Some points, one per row:
[-42  85  19 -29  75   4  -1  -2  -4  30  36 -28  62  75 -57 -91  72  -4
 127 -51 -50 127  25 101   4 106  -8 127  -4  32 -53 -67]
[-42 -17 -32 -28 -25 -60   3 -21 -65 -57   5  -9 -13 -19 -48 -30  13 -31
 -62   1 -22  26 -14 -45 -29 -25 -17  15 -23  19  -2 -64]
[-59  23 -43 -42 -70 -88 -21 -51 -33 -68  58  -1  -2 -26 -65   8 -14 -28
 -80 -28 -46   2   4 -24 -15 -13 -55  11 -17  17  26 -68]
[ -31   46  -57   -1  -72  -59   71  -42  -53  -74   31   26   -6  -12
  -80   35   -7  -17  -57  -37  -28   27  -32  -16  -19   16  -55  -24
   -4   35  100 -108]
[-13  12 -10  33 -66 -28  49  -4   4   9  -4 127  92 -19  89 -27 -24  48
  -9 -19  48  29  79  91  84  71  19 -11   3  -5 -28  40]
[-14 -21  45 -22  10   2 -31  33 -46 -52 -22 -22 -37 -26  44 127  -9 -44
 -38  65 -45  23 -39  23  -3 -43  -6  -4   3  12  28   3]
[-14  12 -30  -1  -4   4   5  19 -11  15  25 -14  30   1  -6  10 -12  -8
   8 -52   9 -12   0  65  -9 -26  -6  11 -10 -38  12 -55]
[-12  79  17  -7  48 -22 -21 -26 -25 -99  47  56 -21   4   0 120  26 -39
 -67  19 -42  55 -32 127 -18 -17 -63   8  34  36  46 -65]
[ 24  22  99  19 -43 -54 -39   3  36  49  -3  37 -27  35   2  84 -19  52
  38 -26  43  34 -43  66   8 -27 -27 -83 -16  36  36  14]
[103 -36  97   3  41 127  10 -55  80  55  67 127  80  34 127 127 -24  15
  66  -4   1  40 -12  10 -37 -68  27 104  -3 -29 -27   9]
Here are 10 more points, each followed by its number:
[-45   8  -2  -9   7 -42 -51  14  -2 -12 -50 -40 -25   9  15  24   3 -17
 -30  58 -33  -4 -31  -1 -23 -77   6 -50   9 -18  52  10] 0
[  49 -122   41   39  -84  127   37   -7   34   59 -103  -39  -43  -37
   54 -110  -70  -82   -6   69    3 -127  -16 -127   14  -91   74   14
  -12  -73    3   38] 1
[-17  60  -4  29  31  11  12 -49   1 -13 -28 -39 -51   9 -82 -33  60  45
  19   2  -6 -20   9 -82  29 115 -30 -84  52  68 -27  42] 2
[ -10    7   17   33   17   34   45   -9   35   75  -25 -113  -42   -6
   -9  -82   40   93   80   22    0  -14   34 -124   60  127   10  -54
    3   83  -21   75] 3
[-20  64  20  30  13 -18  -2 -25   5  -6 -23 -38 -55   8 -36 -26  10  19
  25  21  -8  18  22 -11  10  80  -1  -9  -4  41  11  -8] 4
[ 98 -56  -1   4 -12  87  16 -29  35   6  -2  93   3 -34  33  86 -30  28
 -12  25  -8 -28 -13 -26 -11 -48  13  97  -5 -39  -2  -4] 5
[-22  58  -5 -12  59  -3  10   6 -10  13  55 -15  43  45 -50  11  55  -9
  78 -57 -29  89  13  79 -22  61 -17 105  -5  23 -19 -68] 6
[ 13  15 123   4  18 -15  -6  19 107  44 -42 -78 -28  47  40 -35  12  16
  83  65  27  46 -45 -12 -25 -27  49 -87  17 -23 -18 127] 7
[ -5  56 -22 -14  64   8   2   5  -4 -30   6  36  15  36  21  89  66 -19
   5   9  -3  61  -3 127   8  33 -11  95  10  19   0 -67] 8
[ 15 -22  25 -17  50 -28 -39 -22 -27   4  48  67  48 -16  60  21 -36 -49
 -12 -43  37  -7 -20  43 -17 -56 -15 115   7  -3   1 -60] 9
Which three of these numbered points are nearest to each point below, looking only along the 4 directions in which the first points spread most? Their numbers follow each, nearest first.
[-70  37 -77  23 -17 -62  29  27  -1 -33  20  64   7  -1 -33   5  28 -37
 -48  -6  52  24 -20   6 -18 -13   0  -8  13  15  50 -18] > 2 4 0
[ 23  -4  47   5 -24 -38 -48  -4  12  15  34  70   4  21  -2  64 -26  38
  13 -27  47  21 -42  31 -13 -30 -19 -30  -8  14  17 -13] > 7 0 9
[ -16  -19   -3  -27   46   89  -21   23   45  110 -102  -86   36   74
   29 -127   52  -14  127  -10  -33  -19   -3  -83   -8   18   65   61
   -7  -51 -102   26] > 6 9 3
[  -8 -101  -21  -26  -97  -10   -2   29   -3   78  -87 -113  -22  -40
   35 -127  -86  -56  -31   22   31  -97    5 -127    8 -102   74  -11
  -17  -60  -51   37] > 1 9 5
[ 52 -28  84 -24  24  -9  -6 -21   6 -21 -18  37 -53 -11 -24  -1 -37   0
  18  38  -4   8 -16   6 -18 -38 -13 -68  -1  -1 105 -57] > 0 9 4
[127 -31  33 -33  80  80  73 -32 -14 -40 121 127 127 -31 111  63 -27  99
 -17 -10 -22 -14 -24  96  76 -14 -31 127  14 -10 -18   1] > 5 9 1
[-25  41   7  25 -31   6  11 -28   4  19 -45 -77 -49   4 -49 -63  53  37
  24  16  -2  -5  53 -69  49 127   0 -75  40  60  -5  59] > 2 4 3
[ 19  43  -3 -17  68 -50  -5  68 -28 -52 -13   6 -43 -18  19 125  18 -33
 -79 103 -25  40 -27 111   7 -51 -11 -20  30  18  31 -20] > 0 8 4
[ 30 -81   2  19  52  20 -10  46  23  32 -26 -41 -17  11  42 -28 -15 -45
  31   6  -4 -43  -6 -23 -18 -20  33  63 -11 -42 -21   6] > 9 5 8
[ 18 -87 -26  19  -7  56  39  74  60 114 -19 -73  42  11  79  37 -37  -8
  11  10  23 -70  11 -42 -13 -77  57  15 -20 -96  -9  13] > 5 1 9
[   2    2   14  -15  -15   40   -3   43   34   65  -42  -54    4   20
   -1 -117    4   57   71   -9    0  -40  -13   -2   15   16   24  -66
  -18  -17  -35   76] > 3 4 2
[125 -11 102 -10 127 127   5   7 -20  55 127 127 127 -26 109  64 -23  19
  11 -15  61  10   4 127   0 -58 -32 127  -1   1 -48 -16] > 5 9 7
[  0  20 -44 -25  -3  -9   5  -5  -3 -37 -18  28 -22  -3  34 102  13 -38
 -58  30 -10  15  -8  99  -8 -39  -7  22  14   6  17 -66] > 0 9 4
[  -9  -92  -29  -21  -66  -26    3   41   25   43  -75  -84   10  -23
   38  -70  -39  -13  -20   38   56  -77   66 -127  -16  -89   66    5
  -13  -59  -12   34] > 1 9 5
[ -7  13 -28 -16  16  10   1 -14  -6 -33 -27   4 -34   0  39  82  15 -23
 -34  47 -10  -8  -2  81  -9 -23   3  -8  10  24  10 -43] > 0 9 4
[-48  27 -65  22 -21 -29 -22  28  25  -6  30  62  -2  40  -9  10  -7 -24
 -46   4  42   5 -29 -19 -19 -52 -20 -19   5  -2  44 -35] > 0 2 4
[-51 121 -19  19  45 -37  29  58 -11 -13  13 -16 -23  72  18  23  46  23
 -47  11 -16  89  32  92  27  33 -15 -52  57  52   4  40] > 4 2 8
[110 -14  96  -5  69  28 -57 -25   2 -60  41 127   1  -2 102 127 -30 -65
  27  -4  64 -19  -1 127 -20 -35 -35 108  27   8  58 -72] > 7 9 5
